One vector is turned by the same rotation once a step. Each row is the vector after some number of steps, and that number follows the row.
The counts run from 0 to 229.
[-395,-68,-249,-9,93,-69,-213,-373,164,-74,-218,-353,-97,-189,179,-76,-153,-219,-203,-11,65,71,66,136,-19,224,-129,-223,64,71,153,96,-130,158,274,71,-319,2,42,-403,96,-86,256,408,92,-7,120,-216,131,-167,3,-112,-2,140,66,181,-7,163,-46,73,177,-94,150,-98,-2,-206,95,265,149,52,12,162,-56,-376,-441,-138,-37]  152
[-67,-18,271,-311,49,-6,-49,-199,323,-200,-119,-73,-222,-227,-91,337,93,48,-155,78,13,77,144,-127,-218,223,-70,34,82,214,144,-66,-355,114,120,295,-23,336,-120,-447,-146,-123,-70,95,41,-140,348,-204,19,237,-194,-137,-79,-205,-65,121,52,176,87,210,35,-6,-113,-377,110,-213,-178,201,-76,198,12,-83,-275,57,-61,-242,131]  187
[-153,60,7,76,-14,46,32,-132,141,-255,-56,-232,-195,-141,-343,-4,134,-408,-56,-57,-190,-131,-44,-386,281,223,-139,-9,309,-254,112,217,175,-11,199,-68,-253,13,292,-318,-9,74,-11,-108,29,190,-25,-94,-9,-66,-318,99,16,-218,47,-16,292,67,10,149,29,186,112,-218,21,-90,-159,-102,-140,158,-23,172,-42,139,-319,-327,-57]  224
[-220,331,260,-219,31,-3,-142,-142,85,-141,-202,-315,-289,-231,-171,0,173,-133,-45,-58,-16,-84,28,-113,48,175,264,-14,322,132,-10,52,-120,-102,50,43,-210,383,113,-281,-102,84,-240,179,-155,-133,129,-12,-26,-81,-225,4,-174,100,-200,6,-146,-101,7,50,-141,282,22,-132,126,54,-262,-143,104,234,99,-185,-270,-79,-313,-417,-112]  98
[-41,-3,-13,-19,21,-9,-248,-291,254,-85,-253,39,29,-363,-74,43,-69,-106,-172,97,59,143,169,-37,213,275,-103,146,-46,-23,56,346,4,-49,103,-97,-219,269,-57,-336,-57,-31,130,103,-202,172,283,-206,-20,66,-182,31,131,45,-128,163,-31,208,-163,211,192,158,36,-161,-7,-89,-172,137,106,91,8,279,21,-342,-580,-373,-13]  88
[-436,243,-324,60,13,297,-71,-241,203,23,25,-240,-448,-63,-72,-148,167,-411,-268,-67,-242,-360,-55,-212,30,204,-121,-11,270,119,48,130,32,244,-57,84,-363,-27,132,-388,100,-45,89,70,115,70,-174,3,-130,-46,-15,-63,-59,143,204,-53,58,-11,-55,5,257,-162,-139,-37,225,-86,15,-29,9,-112,96,5,-17,-164,-265,-51,75]  167
[-55,-186,-204,17,83,116,-125,-232,406,-182,-87,182,-98,-180,0,78,-58,-153,-244,92,-269,78,104,-193,-98,311,-254,-36,-88,146,257,315,-159,231,8,198,-100,98,-118,-367,94,-176,167,83,216,106,176,-336,15,223,-56,-49,78,-2,147,200,131,254,-52,286,345,-271,-92,-144,146,-284,-7,337,-121,-128,56,113,-16,-117,-201,-111,207]  182
[-189,-20,11,-152,-55,-146,-64,-78,253,-260,-172,-440,-208,127,-118,108,-57,-167,31,-32,-98,168,51,-126,-133,197,10,-263,304,286,127,-6,-193,118,382,245,-86,26,149,-287,157,-104,92,421,114,18,-53,-75,-21,177,-119,92,-39,46,-91,496,188,-86,97,5,-101,-210,71,-187,133,-173,-4,11,63,28,99,51,-250,-188,-128,-232,-49]  52
[-260,226,106,-98,-50,-95,-92,-210,-33,-192,-127,-443,-126,-417,170,-8,109,-75,-135,-6,173,-13,168,-94,79,195,222,148,276,198,-81,24,-138,176,20,-84,-156,224,-118,-353,-15,88,-80,43,-15,-15,258,-272,-58,7,110,-58,-58,49,37,-27,-51,23,-86,116,20,188,12,-55,96,-55,-502,-192,-16,138,80,-85,-305,-242,-286,-356,48]  95
[-147,-164,-219,-95,-62,-61,-32,-181,177,-92,-183,-72,-374,-110,30,-227,-39,-274,-88,-85,-191,-109,231,123,124,243,35,-355,-12,118,-123,299,77,78,105,96,-253,81,-3,-274,-13,53,102,356,224,142,32,-303,92,4,-2,-9,70,85,154,74,-100,77,-59,41,258,-122,31,72,52,-143,-83,23,68,-88,178,203,89,-356,-455,-74,-125]  44
[-43,71,-63,-250,-39,-245,-239,-152,50,-40,-470,-130,-130,-294,-101,36,-123,-214,-40,-48,-1,149,243,171,51,389,23,-315,-64,227,18,251,-31,-130,227,-25,-72,95,-27,-401,-197,70,68,96,-76,78,100,-199,119,208,-270,259,26,-20,-87,203,-279,-51,-32,33,142,42,-9,-68,44,-4,45,137,113,40,-108,179,-53,-462,-467,-152,-142]  147
[-466,266,-204,42,22,196,-116,-194,190,51,23,-355,-271,33,-51,-168,-82,-297,-260,-86,-29,-188,-88,-254,200,205,-21,-28,262,201,-7,300,121,61,67,-97,-315,82,225,-385,-51,117,44,81,98,195,-115,91,-267,-87,-46,174,-24,112,-7,135,158,69,-177,50,121,53,-23,-86,154,93,146,-131,28,34,94,75,106,-262,-541,-178,-100]  163
[-334,444,178,-252,105,67,-8,-144,-19,-86,-35,-338,-305,-236,178,-92,-55,-78,-106,-171,-25,81,20,-50,-143,102,309,-6,95,277,-73,-31,-198,42,-172,-64,95,239,-204,-336,-244,255,-128,73,-125,-171,110,-246,-12,29,-26,-24,-104,84,-122,183,-304,-231,-31,70,248,106,-24,-25,224,100,-201,-85,24,-13,141,-99,-160,-317,-326,-274,-89]  203
[-151,224,-11,-162,-110,220,166,153,341,-308,110,-253,-312,-29,-96,-50,-95,-266,-157,-125,-356,18,141,-226,-96,101,-17,-91,136,412,45,290,-175,141,18,-59,-91,86,-37,-314,-146,83,96,-61,158,256,-193,-39,-100,322,-42,118,26,-4,59,280,57,-191,-7,43,304,-291,-163,-44,329,-20,60,-339,-124,-81,239,18,-66,-295,-94,-112,3]  174
[-237,187,135,36,-55,125,-3,-161,129,-205,-279,-345,-264,-169,-125,-277,56,-298,-68,-271,-99,37,9,-225,148,157,229,26,324,41,15,190,-64,-65,47,-217,-39,161,110,-277,-21,125,-68,229,-50,102,-171,-8,-129,-160,118,80,-40,207,-55,200,-107,12,114,102,-21,-4,91,-128,209,-25,-232,-215,227,-50,185,-41,-241,-383,-378,-236,-230]  100
[-123,-136,-269,-120,-190,-101,-2,-208,16,-284,-113,-215,-271,-223,-52,-40,132,-229,-17,-42,14,-5,227,191,-46,240,37,-526,171,218,-69,113,41,104,161,145,-242,-108,-45,-462,-177,-29,35,232,57,-86,129,-456,225,129,-218,37,-111,4,211,103,-270,-96,-62,-19,111,28,10,23,127,-36,-283,163,-61,-68,18,64,-139,6,-271,-195,155]  46
[-153,-263,-200,-137,-76,-78,1,-212,146,-216,-240,-132,-544,-62,-31,-112,174,-246,-120,-161,-203,-64,171,171,37,309,28,-470,173,266,2,219,46,118,176,123,-272,-117,36,-328,44,40,42,292,282,-101,109,-368,172,46,-126,-73,-45,-65,167,24,-143,10,123,1,162,-90,188,37,140,-89,-216,240,-5,-11,99,122,21,-68,-341,-26,-72]  45
[-375,395,228,-151,106,9,-91,-235,91,-56,-149,-362,-360,-232,55,26,158,-217,-90,-126,-86,-81,-57,33,-224,146,174,-201,276,168,85,-73,-317,-33,-99,184,67,197,-137,-346,-96,188,-111,83,19,-352,146,-227,-45,-112,-66,-40,-215,113,-214,72,-308,47,130,113,174,266,65,-69,212,-5,-152,144,88,29,168,-169,-302,-143,-227,-81,-74]  202
[-277,250,-60,-55,-30,-29,24,-152,49,-155,-182,-212,-210,-382,-99,-11,177,-171,-292,53,13,-203,156,-33,170,279,-43,75,243,201,244,7,68,88,-120,-91,-382,22,-13,-308,-21,114,-111,-74,15,18,165,-337,184,-199,-126,-180,49,-183,249,-209,-255,290,93,-111,251,190,17,-267,11,35,-139,139,-144,201,-120,-15,-286,37,-285,-69,275]  31
[-274,-63,-66,-61,76,103,-31,-261,200,-175,-214,-302,-189,121,-286,148,-65,-352,-143,21,47,122,-66,-293,58,303,-115,-108,303,2,105,225,-23,-72,314,115,-100,-52,168,-543,27,28,9,299,192,44,-62,14,-1,3,-59,113,-81,-10,12,278,375,35,74,45,-111,33,5,-226,142,53,-95,135,6,58,38,141,-52,68,-295,-249,-192]  56
[-23,-16,-41,-76,-23,163,89,-15,346,-269,31,153,-233,-85,-121,-24,-140,-252,-212,-102,-433,76,78,-278,117,255,-172,-87,-110,93,63,401,-44,-3,-6,-3,-37,34,2,-379,-113,23,123,64,246,379,-52,-104,-14,358,-209,134,91,-58,-46,330,68,28,-89,173,418,-264,-86,-111,287,-71,122,5,-100,-139,143,147,114,-230,-241,-82,8]  178
[-301,94,-31,-9,178,45,-188,-190,292,-166,19,-137,-326,-206,74,132,67,-124,-208,35,-312,-167,-78,-397,66,233,-261,111,87,-64,256,-142,-145,158,96,176,-142,219,253,-477,144,-144,147,74,157,26,42,-308,152,35,-74,-173,-113,-213,112,-68,300,239,52,206,214,-14,107,-248,-29,-168,-45,63,-169,106,-1,110,-203,52,-98,-186,177]  123
[-112,194,-32,-69,82,81,-218,-209,192,-118,27,-11,-100,-161,-121,45,-183,-197,-108,-83,-200,90,48,-246,113,148,-236,-39,-138,-83,160,162,-65,-29,242,-71,-79,127,201,-402,-72,-4,336,-119,17,345,-21,-264,17,227,-150,115,-72,-67,125,141,273,-124,-121,234,298,-119,-32,-105,21,30,133,-86,-206,-198,-64,290,9,-208,-303,-297,-30]  118
[-71,196,-14,-33,47,-14,47,-15,202,-344,41,-261,-255,2,-161,-43,-181,-284,3,-307,-402,140,-71,-331,-18,157,-173,-100,121,-78,6,98,-114,-52,259,-19,116,39,359,-305,-24,-2,211,140,192,263,-159,-107,-4,158,-113,193,25,-119,87,281,331,-122,138,107,122,-190,77,-171,109,9,143,-196,-129,-87,32,171,-137,-278,-158,-256,-59]  115
[-48,-174,40,-82,69,123,118,-98,328,-310,-69,130,-337,-149,-289,72,43,-302,-156,-103,-445,91,94,-164,121,352,-208,-161,101,21,113,430,-36,-100,56,92,-64,-11,17,-489,-127,-48,-8,-42,211,137,6,-265,53,208,-267,183,-20,-242,75,228,167,143,14,94,210,-70,41,-240,256,-127,-60,131,-209,-5,43,128,109,74,-179,-121,1]  179
[-253,160,105,-53,77,-59,-64,23,264,-212,-106,-259,53,-111,-54,83,-243,-285,-231,-61,-156,184,50,-298,-108,353,-170,129,108,113,364,18,-286,66,185,-40,-70,158,94,-230,137,-36,84,-141,47,228,46,-54,-13,-130,-112,-47,18,-244,-124,134,127,244,186,73,221,-52,122,-463,75,-71,302,-48,-72,294,-29,-48,-454,-332,-113,-215,76]  22
[-133,390,149,-207,30,-13,-244,-41,153,-70,-102,-103,-145,-275,-167,163,-161,-133,-185,97,-58,102,-19,-196,121,195,-22,143,-42,179,127,65,-245,-41,190,-180,-140,339,61,-402,-178,87,0,-191,-192,177,252,-29,75,11,-363,176,-8,-173,-113,16,110,158,-18,43,118,273,20,-263,-50,212,211,69,-91,262,-128,98,-166,-180,-261,-261,15]  24
[-110,369,230,-194,67,32,-132,-26,162,-196,-70,-187,-169,-215,-136,68,21,-262,-194,131,-141,-77,33,-340,124,106,92,91,110,316,270,-135,-228,52,17,-110,-43,557,47,-375,-293,102,-179,-145,34,61,249,-145,-43,152,-242,20,-60,-366,-10,-175,60,130,-4,-16,131,75,-137,-373,22,63,36,-165,-108,271,-93,-32,-305,7,-80,-427,99]  128
[-166,104,168,-95,8,88,-49,-100,373,-310,-195,-125,54,-291,17,156,-204,-146,-292,187,-75,234,144,-373,5,244,36,204,43,322,133,120,-256,27,136,-61,97,240,-146,-381,-181,-13,-21,59,52,198,296,-33,-77,205,88,-17,74,21,-94,313,221,128,47,169,146,-128,-81,-319,174,-72,-149,-61,108,16,218,-55,-302,-180,-148,-376,47]  189
[-240,42,-36,-85,32,84,-104,-338,-3,-5,-214,-142,-144,42,-354,208,-48,-345,-70,56,142,11,-40,-264,45,300,-100,-157,263,60,66,169,-16,-150,327,42,-203,-15,160,-628,-64,-77,2,-34,151,8,17,-86,-52,128,-214,146,-226,-49,52,173,338,-100,-214,31,-99,180,-155,-267,69,1,-58,165,-93,-127,-95,129,33,242,-406,-279,20]  57
[-193,193,123,-77,131,119,-117,5,324,-183,-133,-170,-183,-179,-79,162,158,-131,-165,44,-315,-190,40,-347,16,272,25,182,311,229,308,-115,-414,-6,-1,30,-90,430,183,-290,-24,-130,-35,-8,25,30,112,-75,62,61,-68,-92,-35,-283,82,-20,101,123,300,146,13,-91,-71,-362,6,-127,43,-43,-54,317,-67,-137,-381,26,-51,-224,205]  127
[-133,189,90,-57,23,-69,-58,-78,121,-303,-88,-395,-185,15,-162,152,1,-202,-24,-239,-315,103,-52,-283,33,192,-105,-33,319,5,102,95,-113,112,258,98,-77,179,394,-260,74,-56,-23,-14,10,239,-81,-100,-60,-20,-385,133,-58,-194,6,183,331,101,127,95,-94,-14,147,-335,70,-163,-15,-57,-59,206,-57,37,-224,-127,-187,-363,-10]  220
[-342,108,-214,-28,-2,-89,-155,-280,110,-151,-63,-614,-46,63,50,112,-101,-83,-224,-25,72,-5,81,-116,-34,183,-3,-83,222,307,132,-71,-205,272,267,38,-207,85,164,-314,213,-140,115,345,17,42,49,-79,11,-154,103,-109,-52,74,17,294,187,53,62,46,-16,-34,159,-204,115,-168,-30,74,130,234,45,-17,-340,-198,-245,-188,-40]  156
[-127,214,5,-68,-137,-24,157,121,225,-160,-341,-316,-275,-126,-99,-126,71,-339,-93,-108,-252,-47,221,-107,67,315,41,-181,354,384,77,167,-139,-19,10,-4,-188,154,-10,-137,45,-27,-145,115,12,46,-29,-28,-93,-124,-96,116,-31,-13,-22,95,-303,219,270,-161,75,-145,47,-167,159,-216,-7,-133,309,237,193,-102,-336,-468,-132,-19,19]  37
[-241,360,57,-84,-223,59,8,130,89,-147,-124,-362,-255,-188,119,-151,18,-264,-215,39,-48,-82,303,-94,154,349,190,-88,238,463,-16,56,-138,153,-81,-133,-180,211,-127,-207,-112,121,-152,78,-76,236,90,-50,-133,0,-25,-79,11,78,112,100,-298,61,67,-94,244,-169,-22,-129,218,-61,-72,-262,102,146,134,-74,-282,-456,-200,-107,256]  36
